In the data rows, the value 128 means zero.
Here are some points, each followed by its number:
[130 187 131 169 154 162  87 144 121 155 127 151  99 118  91 118 153] 0
[156 121 133 142 164 117 101 149 162  98 149 155 100 104 163 141 154] 1
[119 142 156 138 147 125 133 121 124 138 129 147 124 126 123 141 147] 2
[ 83 137  93  83  99 147  88 163 138 133 102 125 148 128 100 138 105] 3
[107 126 136 113  82  81 117 126 181 110  88 145 122 124 139 140 146] 4
[141 181  94 159  91 134 156 126 122 127 118  97 130 122 100  62 133] 5
[ 94 207 133 156 137 186 122 158 110 171 108 132 132 119  71 101 136] 6
[113 126 138 119 150 153 131 129 119 138 135 129 128 129 123 136 124] 7
[124  92 140 116  73 132 255  81  35 177 141  19 230 180  93  69  52] 8
[137 129 150 152 140 121 156 117 136 111 140 129 129 107 131 124 139] 9
[142 159 137 170 125 119 110 136 163 120 118 148  95 105 107 116 160] 10
[161 100 133 125 161 111 142 113 112 113 170 123 124 135 155 135 128] 11
[119 118 147 129 167 162 144 120  89 153 150 125 140 131 122 135 118] 12
[146 127  96 124 154 150 112 146  92 143 154 110 115 152 133 118 109] 13
[125 117 144 125 168 168 154 114  73 153 157 112 148 137 115 131 107] 14
[118 109 143 118 141 117  90 109 111 145 109 144 132 142 129 171 134] 15
[ 86 153 147  94 170 149  76 176 132 172 106 161 113 149 125 161 156] 16
[139 122 129 142 158 140 149 136 129  94 176 125 122  76 133 118 130] 17
[144 119 124 117 114 105 177  91  80 159 121  93 149 182 124 127 105] 18
[128 105 149 128 124 109 174 115 122 132 126 124 148 132 140 131 131] 19
[161  66  84  98 111 107 186 100  67 118 151  79 157 164 154 133  63] 20
[125 111 162 137 129 111 157  93 116 138 122 114 150 136 122 135 131] 21
[158 134 153 172 157 113  97 107 139 128 138 153  92 139 131 132 162] 22
New points follow, each followed by the number of its nearest point above by angle.
[145 111 129 124 168 134 114 126 119 125 157 132 108 133 143 139 130] 11
[ 93 132 114 107  76 143 138 142 155 101 117 123 165  89 110 122  97] 3
[178 106 191 189 200 104  74  70 150 107 140 171  83  83 148 180 183] 22
[129  97 110  98 127 134 122 131 110 120 147 118 142 135 137 138 105] 20
[124 161 136 145 142 148 111 144 132 143 126 148 110 123 112 122 147] 0
[113 127 140 131 122 113 126 113 139 116 124 139 130 112 124 143 124] 4
[186  95  88 143  85  84 160  77 123  92 127  89 137 129 154 110 104] 20
[119 124 100 108 166 166  92 139  83 160 144 122 120 148 123 140 106] 13
[ 95 168 145 147 120 140  72 126 175 111 101 163 115  76 100 134 149] 10
[134 176 109 148  90 128 154 121 134 132 114 104 133 128  96  71 125] 5
[111 143  78 109  90 149 101 149 127 125 116 110 141 122 114 119 106] 3
[147 110 132 108 100  85 136 126 148 131 103 123 119 162 168 132 141] 4
[125 138 139 110 106 114 124 165 183 113 107 146 104 120 144 124 146] 4
[123 154  96 154 137 175 102 136 129  97 170 134 121  66 102 114 122] 17
[100 167  99 132  92 143  80 143 163 132  89 129 125 115 112 120 122] 3
[120 143 127 105 109 123 115 166 183 116  99 144 102 130 147 118 144] 4
[143 134 145 162 141 126 150 131 142 114 135 135 118 106 126 114 135] 9
[123 108 123  77 128 116 103 127  97 184 101 128 137 207 143 168 109] 15
[149 128 165 169 126 104 165 104 152 112 121 137 123 109 141 122 149] 9
[170  93 131 128 162 106 147 114 113 113 188 123 117 135 161 133 132] 11
[141 127 151 148 129 114 148 113 141 118 124 133 124 120 138 121 137] 9
[138 137 100 121 126 123  89 139 135 115 132 135 112 134 141 130 136] 1
[146 156 142 172 128 126 125 138 156 120 115 148 103 109 119 108 153] 10
[152  98 127  99  80  42 139 124 156 128  94 118 111 195 193 132 154] 4
[175 114 142 179 137 100 153 103 156  73 155 119 128  74 146 120 147] 9
[141 101 127 127 116 105 172  92  80 151 124  96 149 185 121 126 109] 18
[120 177 144 157 152 157 101 153 129 149 127 156 110 122 103 119 158] 0
[113 131 162 124 144 131 131 135 145 131 130 150 128 121 126 146 148] 2
[115 127 126 116  96 101 119 130 162 117 102 140 124 123 133 135 141] 4
[183  78 137 135 160  84 160 103 113 110 174 122 113 146 173 133 131] 11
[ 86 129  80  68 107 166 129 160  81 162 118 105 159 161 101 127  83] 3
[103 139 120 101  90 132 111 145 142 141  95 129 137 139 120 126 122] 3
[ 97 153 147 104 164 142  83 173 120 176 111 154 115 157 130 157 151] 16
